0: [ -9   0   6  10  -3 -44 -11  16  -4  14 -19  56 -38 -24  22  28]
1: [-11 -11   3  10  20 -34  27  -1  21  -8 -10  24 -28  -8 -17  -1]
2: [  2  10  14   1  10  36   1  42 -39   3 -17  10 -21  -3  -6 -31]
3: [ 19  -8  14  -1  17  35 -30 -12 -11 -20  37 -53  55  53   5  31]
4: [  0 -14  29  14  29   0 -16   9 -12 -18   8  26 -17   7  -6 -16]
5: [  3 -10  -2  34   2 -18   3 -18  17  -7 -12  18  16 -45 -10  10]
6: [ 13 -17  14  20   9  -8  37 -24  62  -1  27 -44   5  20 -18   7]
7: [ -3 -28 -49 -19 -12  -3  70   7  26  -9 -25  12 -28 -19   4 -33]
8: [ 12  -7   8  24 -51   4 -16   6 -24 -14  52 -16  41  39  26  26]
9: [ 13  25  -3 -25 -20  32 -17  11 -20  -2  20 -16  22  17   5   9]
10: [-17 -32 -39  -5 -10  -3  45  -3  10 -13 -14  11 -32 -26  22 -22]
11: [ -2 -46   4  38  22  15 -24 -45 -13 -33   7   5  29  26 -10   4]
12: [ -8   7   5  20  17   4 -15 -30  15  -8   7 -16  30 -16 -13  17]
13: [ 18  27  -6 -33 -20  30  -9  17 -48  10  -2  -8  18  -3  42  18]
14: [ 16   1  27  40  16 -24 -36 -28   7  15  -3  50 -17 -56  -3  20]
15: [  1 -15   1   1  58 -22   5  -2  39 -23  14 -19  15 -18  -3  -4]
16: [  2  -6 -15 -21  16   8  11  -4   1  -9   5   5  -7  -7  12  12]
17: [  4  10 -13   6  26  31 -10 -11  18  -5 -19 -16  -1 -49  22  10]
18: [ 21  20  -7 -26 -62 -10  34 -16  18  16  38 -37  22  23  62  10]
19: [ 30   6  36  -9  21  10 -18  -7 -17  -2  20  -3  10  12  27  23]
20: [ 14  22  11   2 -43  14 -20 -12 -30  36 -15  12  19  -7   7  60]
21: [ -8  15  -3  -9 -42  40  -4 -10  -6  16  17 -22  10  17  24   8]
22: [ -2  13  45  38 -51  26 -28  -5  -2  30  12   4   9  -1  19  41]
23: [-25   0 -13   2  25  -5  24   4  19 -28 -16  11 -24 -21 -21 -35]
24: [-19 -25  22  17  14  14 -17   6 -31 -17  13  26  -1  27   6 -16]
25: [ -8  30  12  -8 -15  -5   0  50   6 -13   5 -21  -3   3  -4  -6]
26: [-12   3 -10   6  12 -53  72  -1  95 -19 -10  -4 -49 -48 -29 -31]
27: [ 16  -6  44  52   8  -2 -65 -20 -13  18  24   5  19 -20  -3  33]
28: [-22 -17 -17 -20  36  -6  22 -20  11 -37  14 -42   1  56 -25 -29]
29: [ 10  -1   3  29  15   6 -32  -6  -9  12  -6  19   6 -41 -18  45]
30: [ 36  11  14   3 -24  -7  -6  -1  16 -10  40 -33   2  17  16  10]
31: [ -8   1  10   2   2 -40  -3   0 -13  11   8  11  12  32   0   7]
32: [  4   4   4  45 -28 -19 -26  11  16  14   1  29 -28 -50  16   5]
33: [ -4 -20  -4  -4  43 -22   7   3  20 -25  10 -15  13  -2  -1 -17]
34: [-11 -43 -15  13  11  -9  -4 -29  -8 -27   1  -5  45  19 -42  37]
35: [ 28  33 -24 -34 -42  36 -18  18 -27   7  28 -59  42  36  -2  27]
36: [ -7 -11  40  34  50 -17 -40 -16 -20 -31  16  18  12  27 -50   2]
37: [ -4   6 -24 -43 -21  35   2  16 -34   8  -9 -15   8  52   5 -22]
38: [-12  -4  -5   2 -15  17  13 -10   9  -7   1 -21 -15 -10 -22  17]
39: [-16   0 -12 -26  46   4 -30  24 -42 -16   1  -5 -16  15   0  -3]
40: [ -3   3  60  44  -8   7 -30  14 -20   6  -6  34 -23 -14  -8  -2]
41: [ 14 -22  14  14 -45 -10  -1  -6 -17  -4  13   2   3  13  25   7]
42: [-17   1  23 -13  15   2   1   7   7   0 -14  39 -18  15 -20 -20]
43: [-21  12  14 -11  -2 -12  -4  40 -31 -21 -17  52 -26   6  11 -18]
44: [ 10 -22  36  50  12 -18 -32 -19  11  14  11  29  18 -16 -16  21]
45: [ 29 -38  50  21  21  -6   5 -36  17 -32  51 -11   4  44   7  10]
46: [ 25  10  35  39 -30 -19 -18 -11  23  29  35  -2  -7  -6  30  27]
47: [-20 -16 -38   1 -20  27  49 -17  25 -42  -1 -19 -39 -16   5 -83]
48: [-48   2 -27 -15  58 -24  -2  25  11 -24 -22  18 -28 -17 -37 -42]
49: [  9  22 -11 -35 -11  29 -14  10 -30  -5  29 -28  23  29   3  10]
50: [ 11 -18  12  -2 -37  31  14  -7   9  10  19  14   6  33  -9  21]
51: [-28 -11 -12   9  57 -24 -14 -19 -11  -5 -22  20   9 -25 -33   4]
52: [-11 -19 -24   8 -29  41  35 -17  25 -43 -17 -15 -41 -20  12 -65]
53: [ 17  11  24  15 -11  26  11  -4  12   6  13 -25  12   4  -8  12]
54: [-18 -11   0  10 -34  -3   0  14 -15  -5  -4  38  -1  18 -10  -3]
55: [-13 -45 -26  -4   0   7  24 -24 -13 -22   6  -6   3  15   1 -43]
56: [ -6  18 -41 -45   8  37  -5  45 -64 -18   6 -83  30  53  10 -20]
57: [-13  34  -5 -24 -15  -4  15  42   1  -5   0 -11 -17   9  -1 -13]
58: [  2 -10  35  29   4  -2  15   1  47   5 -11  39 -28 -32   2  -2]
59: [ -9 -29  -5  -2 -25 -14  51 -40  47 -43  30 -13  -9  12   0  -4]
60: [ 18  11  45  14  13 -17 -34  -1  -3  16  30  24   6   0  36  17]
61: [  9   3 -15   0  -1   2  23  45   4   1  -7   0 -32 -28   4 -25]
62: [-18  13   8  18  45 -48  -4  30  40   1 -34  48 -37 -76 -16  -1]
63: [ 22   3  27  13 -18  -2   1   1   3  12  -1  20 -21 -26  34   9]
64: [-20  -9 -31 -16  -5  -5  26  17  -9 -23 -20  24 -29  12 -24 -39]
65: [-19   9 -57 -50  42   6  25  19  17 -28  -7 -61  20  14 -20 -36]
66: [ 13 -30  22  50  -5 -38  14  -3  35   5  26  18 -16 -19 -19  40]
67: [-29 -12 -36  -1 -26  41  46 -11  22 -53 -13 -27 -37 -13  -1 -83]
68: [  5  53  39  20  -9  26 -52  -3 -25  55 -25  45 -16 -39  17  15]
69: [ -7  -7  36  23  -6  -6  18   0  37   3  -2  40 -30 -31  -6  -5]
70: [-18 -14 -32 -35  26   1  -2   6 -27 -21 -16   3  18  20 -24 -16]
71: [ -9  -7  -8  10  52 -33  10  16  38 -26   8 -18  11 -18 -11  -8]
72: [ 35 -14  32  17 -57  -5 -18   3 -26 -12  64  -8  41  54  20  40]
73: [-16 -22 -27 -16  10 -14  36 -12  28 -34  12 -19  11   9 -10 -10]
74: [ -5   5   3  15  50 -48  -7  17   5   8 -13  30 -25 -68   4  20]
75: [-25 -11 -27   0  28 -13  40   7  42 -31 -27 -19 -31 -23 -41 -54]
76: [  6  16  25  30 -40 -23 -37 -17  -6  18 -17  54  -7 -45  15  32]
77: [  4 -18   7  12  10 -34  19  -3  10   2  -1   5  26  23 -21  21]
78: [  4 -15  16   4  11 -25   6  16  -4 -20   8  23 -12  -2  17  10]
79: [-16   4 -43 -42  13  34  -2  32 -53 -27   7 -88  37  45  -8 -21]
80: [-20  19 -23 -13  32   7  -6  -1  12   6 -40   5 -14 -61   8 -10]
81: [  2  18  -6 -24 -33  33  18  -5  -6   2   0 -14 -10  41 -16 -48]
82: [13 -5 11 -3 -9  0 -4  5 -2  5  9  6  7  8 23 11]
83: [-26   0 -63 -23 -35  26  58  26 -11  -6 -51   6 -28 -48  19 -18]
84: [-12  18  13 -19  23 -11   2  18  11   5 -15   1 -39 -16  -8 -14]
85: [ -2  -5 -14  17 -12  -8   2 -20  -3   8 -26  36 -17 -45  16   0]
86: [ 18   3 -23 -13 -45  16  31 -27  21  16  19 -52  21   7  14   3]
87: [ -8   1 -42  -2   7   5  30  -9  19  -3 -38   6 -27 -51 -14   7]
88: [  8  10   1  -6 -11   4  -7  36  -5   0  14   4 -18   4  22 -22]
89: [ 12   7   0 -19  18  33   0  -6  13  -5 -21  29  -9 -56  40  -1]
90: [ -7  -9 -22 -24  -6  -7 -11 -18 -13 -13  20 -25  32  41 -21  16]
91: [ -5   7  -8 -21  20   4 -12 -36   7  -1   1 -12  12  15  -6   9]
92: [  1  -6  10  -2 -19   8   8  23   6 -25  43 -34   2  41   3  -8]
93: [-18  -9 -15 -12 -14 -31  25  40 -21 -18   5  -6  18  30   2 -29]
94: [  7   7  19  25  53 -15 -25  13  12  15  -3  12  -5 -57   8  -6]
95: [-27  -8  16 -10  -1  10  20  46   3 -14 -31  26 -61  14  -4 -60]
96: [-11 -70 -12  12  -9  19  56 -37   8  -1   5  -2  19  28   6 -34]
97: [-22  11 -14 -28  49   3  13  38 -14  -9 -32   8 -20  -3 -12 -31]
98: [ 20  -5 -11  39  15  -6  -1 -43  40   6 -23  -3  -8 -47   1   8]
99: [ -8 -37 -19  35  -5 -58  35 -31  43 -19  13  22   6  -6 -18   5]
100: [-19 -12  -6  13  33 -30  27  16  19 -30   3 -10  -2  16  -9 -37]
101: [ 22  10  31  22   0   8 -55 -23 -22  40 -18  19  13 -49  15  71]
102: [ -6 -18  21   9  11 -23   6   1   9  12 -23  61 -45 -34  -1 -16]
103: [-11  -6   8  11   9  15  22  -1  22  10 -10  -1   2  25 -17 -20]
104: [ 15  21  33  -1  21 -26 -29  -3  -2  23  16  15   8   5  34  15]
105: [  0 -21  14  12 -41  10  17  13 -10 -24  43 -21  12  74 -11  -1]
106: [ 43 -31  30  18 -48  22 -26 -23 -23  13  53  -9  49  48  32  41]
107: [ 15  20  29  20 -62  -6 -22  32 -38  41 -16  22 -27  -3  22  22]
108: [  4  39   9 -48 -17  35 -11  49 -67   5 -25  34 -20  26  -7   6]
109: [ 11  12  12 -29  -6  17  10  17  14   7  14 -20   7  32   1  -9]
110: [ 26 -10  30  17  -3   6  -3  43  -5  18  20   8  -6   6  17  11]
111: [-12 -17 -17   3  23   2 -14 -16   6   4 -28  13 -15 -11 -33   3]
112: [ -2   7 -24 -22   4  36  -2  -5 -32  -1  14 -30  31  23  17   8]
113: [ -2   3 -28 -46  68  25 -11   0 -21 -33   8 -32  20  36 -16 -12]
114: [-24 -26 -27   6  29 -31  32  34  20 -30   7 -29   6  -7  -7 -45]
115: [  2  -7  15  14   1  19 -26  -1 -11   4  44 -11  46  44  -3  23]
116: [  9   3 -23 -10  49  -3  11   3  10 -20  17 -36  16   5  -7 -11]
117: [ -5 -25 -15 -15 -19  15  24  -9 -26 -20   7 -25  23  64 -31   7]
118: [ 11   6  -3 -10   6   3  -9 -10 -14  16  -6 -14  15 -42  44  22]
119: [ 16 -12  16  22  -4   0 -11 -35 -12  -6  26   7  16   0   5  30]
120: [ -2  20 -11 -24   6   1  -9 -11 -11   8  -5 -19  22 -18   3  30]
121: [ 10  -4  -7  14 -15 -22  -8 -53   4  10  27 -20  65   0  -3  64]
122: [-17 -24 -35   8 -19  -2  41  -3  12 -50  14 -35  30  51 -43 -14]
123: [-17 -15  -6  16  46 -25  16  21  12 -56  -6   1  -8   9 -20 -24]
124: [-26 -19 -24   0   9   1   1 -11 -38 -20 -29   9 -13   8 -11  -4]
125: [ -6  -2  -2   1  -3 -47  -2   5 -10   4 -19  44 -29 -17  24  10]
126: [  1  -5  25  20   6  -1 -22 -25   1  13  14  21   7  -4   3   5]
127: [  8   2  18   4 -28   7  14  -5   2   7  18   6  12  19  27  -3]
128: [  2  -2   8  20 -14  15   2 -19   2  14 -11  14 -16  -6  21 -23]
129: [-11  12 -19 -30  33  -5   6   0   8  -3 -21  23 -12 -41  14  -8]
130: [-13  12  18  -5  12 -21  -5  33 -22 -14 -13  51 -24   0  16 -22]
131: [ 36   2  33  22  -7   7  -3   3  26  26  22 -12   4   7  15  12]
132: [ -3  14  -9   5  23  24  -5  -1  -8  21  -9 -10  10 -43  34   8]
133: [-12 -10 -21   6   0 -12  38 -18  43  -6  -5  -3 -16 -36   1 -14]
134: [ 20  24 -11 -35 -34 -11   3   3   1   2  25 -33  42  24  -5  51]
135: [-11 -17  28  14  26  -4  -4  11   3 -22   5  14 -22  16  -6 -45]
136: [ 23  12   1  -8 -43  26   5  12 -13  19  31 -35  11  38  34 -12]
137: [-22  -4  -4  -4   4  -5   0  -4   5  -2   0  24  -4   5  -1  -1]
138: [  1  -9  12  30  71 -11 -74 -13 -39  -7 -24  30   4 -29 -17  15]
139: [ 13 -29  18  19   0  -8  37 -32  50   0  28 -31   2  41 -20  -4]
140: [ 18 -22   1  19 -39  12   2 -24  -1   1  16   0   5  -7  15  31]
141: [ -1  10 -25 -34  17  51  12  -8  -8  -1 -28  16 -16 -12   9  -7]
142: [-22  -5  21   7  21 -22 -28  -6  -4  -9   2  23  44  16 -12   4]
143: [  0  13   5  23  19  -3  -8  -8  19  35 -23   1 -18 -81  18  12]
144: [ -7 -24 -34   0  32  30  24 -45  20 -16 -30 -42   5  -6 -12 -13]
145: [ 27   1  11  27 -23  -3 -27 -28  20  50  11  -2  17 -37  39  36]
146: [ 36 -19  55  57 -45 -26 -18 -22  -8  44  21  40   6   4  27  32]
147: [ 47  15  25  18 -74  44 -37 -43 -27  43  15  -7   2  -9  40  29]
148: [ -4   7 -35 -37 -22  20  54  29  30 -16 -16 -26 -19  -5  21 -38]
149: [ -7  26  24  -8   8 -22 -32  14 -17   1  23   4  25  11   2  27]
150: [  0  -1 -31 -48  -1  16  -9  36 -50 -10  18  -7  13  61 -30 -23]
151: [ 49   1  40  22 -14  35  -6  -4  20  18  41 -37  27  26  24  16]
152: [ 22  -5   1 -13 -43  -3  34  35  -5  30  -5  29 -29  10  31  -5]
153: [  6  11 -42 -46 -59  66  39  10 -30  -4 -10 -41   7  42  23 -27]
154: [ -5 -10   6  20  27 -32 -14  26  -7 -16 -11  16 -12  -8 -24  -1]
155: [ 10  22 -22 -25 -21  15  14  -6  15  20   1 -44  11  -2  11  15]
156: [ 20  13  26 -33  -2  10  16  18  21  10  30 -29   9  52  -7  -6]
157: [-32 -17 -56 -29  16  23  49  71 -37 -42 -29 -29 -33  16  12 -67]
158: [ 10  32 -16 -55  17  34 -20  41 -54   1  -3 -28   9  37   6  13]
159: [  2   0  13   5 -39  14   0   1 -20  -4  16  -8  11  23  26  15]
160: [ 30  13 -19 -33   4  14  34   9  10   3  28 -43   9  20  27  -7]
161: [-12  -9  13  23   6   5 -19  -2  -2  -6 -14  39   4 -14   1   8]
162: [ -1   9  10   9  -4 -13 -42 -25 -15  21  14  -6  46   6   4  38]
163: [  6  27 -37 -44  10  35  42   2  33  14  -7 -47 -25 -12  -2 -30]
164: [ -7  16  -3 -30 -29   0  44  57 -17  20 -13  14 -26  43   1 -29]
165: [-21  -7 -12   1  30 -18  11   7  30 -21  -7  -2 -16  -8 -24  -6]
166: [  4  18  24  12  54 -33 -29  -4  57  11 -20   6 -32 -66 -23   3]
167: [  4  -9  37  29  61 -18 -24 -25  24 -37  12  34  14 -35  -5  25]
168: [-12   0  13   1  39 -21   9  33  17 -39   4  21  -4   8  -9 -18]
169: [ 14   7  33   4 -15 -20 -30 -50   3   8  62 -15  39  59  -7  46]
170: [  6   8 -24 -15 -50  12  39  -4  12   7 -21  18 -20 -41  25  17]
171: [ -5  -9  16   6  -2 -43  -4   6 -16   7  -1  25  -2  29 -11   0]
172: [  4   8 -24  -5  34 -45  -5   1  17 -17  -4  12   7 -50 -12   2]
173: [ 25  41  -1 -35 -18  20 -17  29 -46  22  -6  -2   7  -1  45  23]
174: [  3   6 -13 -26  -2  16  15   4   8   7  10 -46  12  13   6   7]
175: [-18 -23  -5  -5  15 -25  33 -30  60 -14 -15  12 -38 -32 -19 -36]
176: [  2  26 -10 -31  -2  -7  -1  20   1   1 -12 -15  -2  12  20  -4]
177: [ 32  -3  16   0 -58  41  16  19 -20  25  22 -21  -7  61  39 -35]
178: [  1  19 -40 -50 -15  27  -1   2 -34  -7  11 -44  41  44   3  -4]
179: [ 31  -5  18  14 -87  -5   6 -55  27  25  50   0   9  17  32  40]
180: [-19  -8 -21 -13  30  -4  25  23  23 -36  -1 -27 -26   8  -3 -62]
181: [  5   4   7  16 -12 -26  12  -5  34  -3   1 -17   9 -27  27  12]
182: [-10   9  -7 -28  46  -6  -4  35 -11   4 -26   7 -17   2 -23 -17]
183: [-16 -21 -28 -37   4   4   5  -1 -26 -24  -1  -2  19  21 -15 -15]
184: [-21  17 -63 -58   9  34   6  36 -62 -25   0 -94  35  48  -2 -29]
185: [  9  31 -18 -14  16   8   9   9  14  31 -30  -3  -7 -24 -21  12]
186: [ 14  -1  30  12 -44 -14   3   1  -2  28  16  19  18  39 -14  23]
187: [-23   2 -45 -17  21  -9  44   8   5 -26 -33 -18   1  11 -38 -27]
188: [ 42  11  44  12 -15  34 -12  13  -5  20   5 -32  13   6  32   9]
189: [-11 -32 -27   4 -27  13  47 -11  14  -6  -9  17 -34 -18  17 -28]
190: [ -3  -3   5   9  11  10  11  15  -2   5 -31  26 -45 -38  16  -9]
191: [ -1  13   5  -3  18  19 -12  25  -6 -12  11 -25 -13  12  -8 -19]
192: [ 22 -18  24  14 -35 -15  19  -3   5  -1  47   6  15  27  24   1]
193: [  2 -15  -2   2  19  11  -7  -4 -12  -5 -14  11  -9  16 -25   5]
194: [-15  -8  49  50  45  -9 -51  14 -20  15 -46  66 -43 -41 -23 -27]
195: [ 12  41  11 -13 -25  15 -49  19 -31  30   5  -4   5  45 -26  25]
196: [ -8 -18  12  17  35 -29   2  -4  35 -17  -6  26 -19 -16  -8 -25]
197: [ 15  -9  20  -5  -2 -21  21  -5  24 -21  43 -13   6  42 -13 -26]
198: [-27 -10   8   3  20 -11   1  21 -11 -27   6  27 -13  24 -16 -28]
199: [-23 -12 -10  25   3  -7 -20  -9 -14  -2   5   2  27   2 -20  17]
200: [-16 -23  25  42  -1  19 -11 -24   9 -13  -3  15 -21  -8 -16 -23]
201: [-12 -26 -21   8  19   5  24 -14  -3  -2  -7  -6   2   0 -12 -10]
202: [-15  26 -64 -54  33 -13  26  13  -8  13 -49   7 -23 -42  29 -29]

[ 53   3   7  23 -78  46 -27 -47 -24  35  21  -8  10   4  45  23] 147 179
[-11   0   3  20  28   0 -20 -22  21 -11   4  -7  23 -27 -16  15] 12 5
[ -6  -2  38  16   3  17 -26  18 -17  -2  28   8  -5  37   6  -9] 24 4
[ 17  -1  38  56   8 -32 -49 -17   5   6   4  58 -21 -47  10  12] 14 76
[  0   2  35  33 -54  15 -33 -10  -9  29  15   5   9  -9  22  43] 22 20
[ -6 -10 -11 -21  12   1 -13 -28  -7  -6  12 -14  18  15   3  17] 91 90
[  5  18 -41 -34   0  24  42 -11  48   3  -6 -48 -24 -37 -10 -25] 163 148
[-35  -7 -24   4  24 -14 -14   9 -14 -18  -7 -10  23 -15 -28  18] 199 51
[ 23  15  25  13   5  23 -69 -21 -26  43 -15   1  23 -42  15  78] 101 20
[ 15  32  33  20 -52  -1 -40  24 -39  35 -13  25 -33 -10  23  24] 107 68
[33 -9 32 37  8  9 -5 -5 34  7 19  5 -1 -6 18 -2] 131 126
[-23 -11 -30 -22  42   1  27  31  17 -41  -1 -26 -38   3  -6 -66] 180 114
[ 26  43 -28 -43 -52  42 -13   2 -22   0  27 -56  44  31 -10  24] 35 49
[-12  -6 -16   5 -14 -14  -1 -22  -1   3 -28  26 -17 -38   9  -8] 85 125
[ 24  12  10  -5 -35  17  -8   6 -12  23  28 -23   9  26  25  -8] 136 159
[ -3  -9 -19 -21 -31  16  20   7 -42 -22  20 -38  32  79 -12   3] 117 105
[ -8 -12 -30 -33  -3  -9   1 -21  -3 -19  26 -25  31  49 -29  12] 90 117
[  7  -2  28  14  52 -14 -14 -14  20 -34  25  22  10 -17   3  16] 167 15
[  2   3  17  19  -6 -14  15   6  33 -19   4 -17  -1 -25  31   1] 181 63
[ 35 -20  26  12 -78 -10   6 -53  28  27  48   2  33  32  21  48] 179 106
[  3  -5 -36 -23 -35  34  50  16  36  -1  16 -46  -1  17  18 -34] 148 160
[ -3  42  25  14   1  27 -62  -5 -20  52 -31  46 -10 -39   7  28] 68 101
[ 24  11  -6  -3  -4  19   1  23 -24  10  -1 -14 -18   8  16 -42] 88 2
[ 13   2 -22 -19   6  21  11 -13 -17   2  26 -19  33  37  10 -15] 112 49
[ -5  18 -15 -23 -37  36  23  -9  -7   1  -7 -24  -5  39  -9 -37] 81 37
[-16 -15 -26   4   9 -10  43 -26  33  -9  -9 -13 -18 -44   3 -22] 133 10
[-18 -19  -8   8  38  -6  12  17  10 -52   1  -4  -3   2 -28 -17] 123 165
[-23 -29 -32  14  37 -25  29  26  18 -28  -8 -22   1 -21  -7 -46] 114 100
[ -8 -16   8  15  15 -34  26 -10  29  -7  -8  27 -25 -12 -24   3] 1 196
[ -4  -5   0  19 -12 -24  59   6  64   1 -20   5 -31 -29 -12 -11] 133 175
[ -9 -17  24  23  -4   4 -27  10 -32  -5  13  25   1  28   5  -1] 24 4
[ 19 -23  57  16  27 -13   1 -28  10 -35  36  -7   8  28   8   9] 45 119
[  2 -17  -4  -1 -13   2  -1   4  -4   0   9   3  10  -2  13   1] 82 137
[ -2 -22  20  17  28 -10  14  12   6 -13  14   4 -19  10  -2 -36] 135 4
[  8  34   9 -15 -34  22 -36  19 -27  35   3  -8   3  45 -19  27] 195 9
[ -6 -18  10  23  37 -28  14 -19  55  -2   3  33 -21 -39 -19 -11] 196 1
[ 15  42  15  -3 -29   6 -51  14 -27  41  11  -1  11  26 -11  47] 195 20
[ 14   3   3  -4 -27 -15  26  27 -11  19  -6  24 -24  -2  29  -1] 152 63
[-16 -20 -50 -46  13   3  42  -8  21 -11   8 -28   0  10  10 -38] 73 148
[-23 -18 -33   6  42 -29  40  28  22 -29 -13 -21  -6 -10  -5 -46] 114 100
[ -7   9 -39 -12 -35  48  27   0 -20   6 -36  -9 -36 -34  35 -53] 83 52
[  4  11 -42 -52 -53  71  27   6 -37  -3  -6 -37   8  42  30 -25] 153 37
[  6  -9  15  31  63   5 -67 -17 -33   3 -36  37 -12 -27 -17  15] 138 29
[ 15   6  31   9  -8  35  -4 -26  11   4  11 -22  33   7  -5  17] 53 12
[-26  15   2  -8  59 -47 -14 -15  12  -2 -13  -8  12   4 -46  10] 51 165
[ 24  30 -16 -21 -68  25  24 -22  11  30 -21  -1   3 -24   2  21] 170 155
[ 20 -10  16  40  48  -2 -60  -8 -36   9 -17  24 -13 -26  -5  14] 138 29
[-17 -28 -14 -15  19 -10  27 -24  16 -46  24 -41   8  69 -29 -38] 28 122
[ 23  -7  19  11 -23 -10   0   7  18  11  -8  20 -37 -35  34   4] 63 32
[-30  -3 -15   8  20 -11 -14  -2 -19 -13  -2 -11  13  -8 -23  10] 199 193
[-25  -2   6 -15  23  11  21  52  13 -12 -43  19 -68 -16  -5 -70] 95 97
[-17 -21 -34   5 -31  -1  39  -7  15 -54   5 -45  25  38 -53  -4] 122 117
[  7  -8  13  46 -13 -16   1   4  19  -8 -24  23  -2 -52  -6  10] 5 32
[-17   1  -2 -12 -16 -25  12  40 -30  -9   5   7  12  30   4 -16] 93 31
[ 10  -8  22  19 -47 -10   9 -13   0  17  25   5  41  39 -12  37] 186 50
[  3  -2   1 -13   4   0  -4   2 -22 -11   8  -7  25  38 -23   5] 90 183
[ 12  53  -1 -29 -42  10 -31  21 -12  39  -2 -22   8  20 -10  13] 195 9
[ 19   6  25  27  -6   3 -12 -30   0  15  15   3   2  15 -26  -4] 126 119
[  7 -10 -16  -5 -64   3  38  44   0   2  10   3 -36  12  47 -56] 152 88
[ -3  27   9 -12  25  -9 -29   5 -22  -4  20  -8  23   5  -1  27] 149 120
[-10 -14 -25   2 -31   1  39  -8  11 -45  25 -40  33  52 -44  -3] 122 117
[ 25  13  35  27   1   4 -27 -22 -13  22  21  -6   0  10  -5  -9] 126 131
[-24  22 -66 -65  39  -1  14  21 -17   4 -49  -2 -26 -46  36 -36] 202 129
[ 34  -9 -30  -5 -73  23  30 -19   4  25  25 -25   9  10  22  12] 86 18
[-13 -17   9  10  10  22 -22   3 -15   3  49  -3  39  56  -9  19] 115 3
[ 11   9   5   8   8   1   2  16  15  16 -17  25 -33 -35  17 -27] 190 61
[  0   6  -8  -6 -48  18   3   9 -22  10 -21  37  -8  -3  -5  -7] 54 128
[ -3  10   3  14  60  -8 -27   2  10  12 -15  16  -3 -59  16  -7] 94 74
[ -3  19   1  14  31 -16  -7  -3  20  32 -41  -1 -30 -79  19  15] 143 80
[ -1  -3   5  -3 -25  -4   8  12   3   2   2  -3 -10  -4   3   1] 82 137
[ 10  -8 -38 -25 -23  14 -14 -39 -40  -6   9 -10  54  37 -10  29] 90 112
[ 18 -45  33  40 -50 -12   3 -37  -6  24  11  65   4   9   0  -3] 146 41
[  5  33  10 -46 -36  25 -12  59 -71   1 -18  30 -19  41   8   2] 108 173
[-12 -25 -34 -26  22 -15  40 -18  33 -28  13 -24  10  -3   0  -5] 73 33
[-22 -10  43  43  61 -23 -39  23  -9   9 -40  75 -50 -51 -15 -38] 194 102
[ -3  -8   0 -22   9  -4 -14 -31  -3  -6  -1  -8  17  20  -5   6] 91 90
[  1  15   3 -12  11   7  -4  13   9  17 -14   9 -35 -13   8 -19] 84 190
[  2  -9 -32  -1   6  50 -30  -3 -40   9  -8  -7  30  11   0  22] 112 9
[  4 -19   4  27  14 -38  26 -13  27  -9   0   4  20   9 -36   9] 77 99
[-11 -20  18  36   7  20 -17 -17   4  -7  -9   5 -13 -27 -17 -12] 200 161
[-14 -27  10  41 -41 -19   8 -21  -7 -21  22  22  10 -14  20  -8] 41 140
[ 15  31  27  11 -47  -2 -42  35 -38  50 -22  22 -35 -30  28  22] 107 68
[  1  40  11 -11 -20  25 -45  17 -26  37  -7   1   0  47 -41  10] 195 9
[  4   8  -3  30  24  -6   0   5  26  18 -37  36 -23 -89   7  10] 143 74
[-10  31 -13 -14  38  -5 -20  44 -26  10 -24  19  -2   3 -43   4] 182 97
[-30   8 -44 -31  28  -9  38  16   4 -23 -31 -11  -8  13 -42 -31] 187 64
[ 14  12   1 -16  27  16  -1  -5   6  -9 -23  33  -5 -49  30  19] 89 129
[  7  14  31  19  65 -17 -29  12  16   8  -3  18  -4 -53  21  -4] 94 74
[ 53   6  22  22 -73  44 -37 -36  -6  42  16  -5   5 -16  54  17] 147 145
[  4 -27  27  18 -50  -1   6   6 -10 -27  51 -24  14  80  -9   6] 105 92
[ 21   5  40  43  14 -29 -41 -21  11  16  -3  53 -11 -48   0  18] 14 44
[-15 -21 -21  14  43   4  -4 -16  11   6 -28  13 -23 -24 -27 -12] 111 51
[-33  -5 -46 -24  28 -15  49  18   4 -37 -19 -18   7  30 -55 -42] 187 65
[-10 -15  17   5  14   0 -26  -1 -14   0  56  -4  39  47   0  17] 115 149
[-31  16   0 -48 -20  17  15  10 -21   7 -25 -18  -3  60 -29  -1] 37 81
[ -1  17 -32 -13  48 -32  -2  10   0 -18  -5   1   7 -38 -23   8] 172 129
[-12   9 -10  10  37   9 -19 -15  14  -5  -1 -30  21 -25 -15   7] 12 17
[ 15 -17  38  24 -40 -20   8   1 -13  11  42  12  10  34  14  -5] 192 41
[-11 -14   7  13  52 -27   9  -3  31 -17 -16  31 -34 -35 -15 -26] 196 1
[  7  29   2 -11 -49  40 -10   1  -8  21  15 -31  22  12  35  24] 21 9
[ 10  18   4 -16  -7  17  -7   4   6  19 -22   4 -11 -10  -3  24] 185 120
[-19 -27 -19 -19  34 -16  27 -13  28 -37  13 -47   7  54 -23 -34] 28 73
[-15 -22  19  48  -7  17  -9 -28  11 -18   0   7 -15   1 -15 -28] 200 128
[  3 -15 -24 -14 -20  14  55  32 -11  -8  -4 -27   1   7  20 -33] 148 93
[ 12 -12  53  51   6  -3 -76 -17 -31  20  20  13  14  29  -6  38] 27 44
[  6 -24 -46 -21 -19  -3  54  -5  14   2 -24  13 -18 -18   0 -28] 7 10
[ 22  18 -17 -24 -21 -12   9  -7  11   7  35 -38  46  21   0  48] 134 155
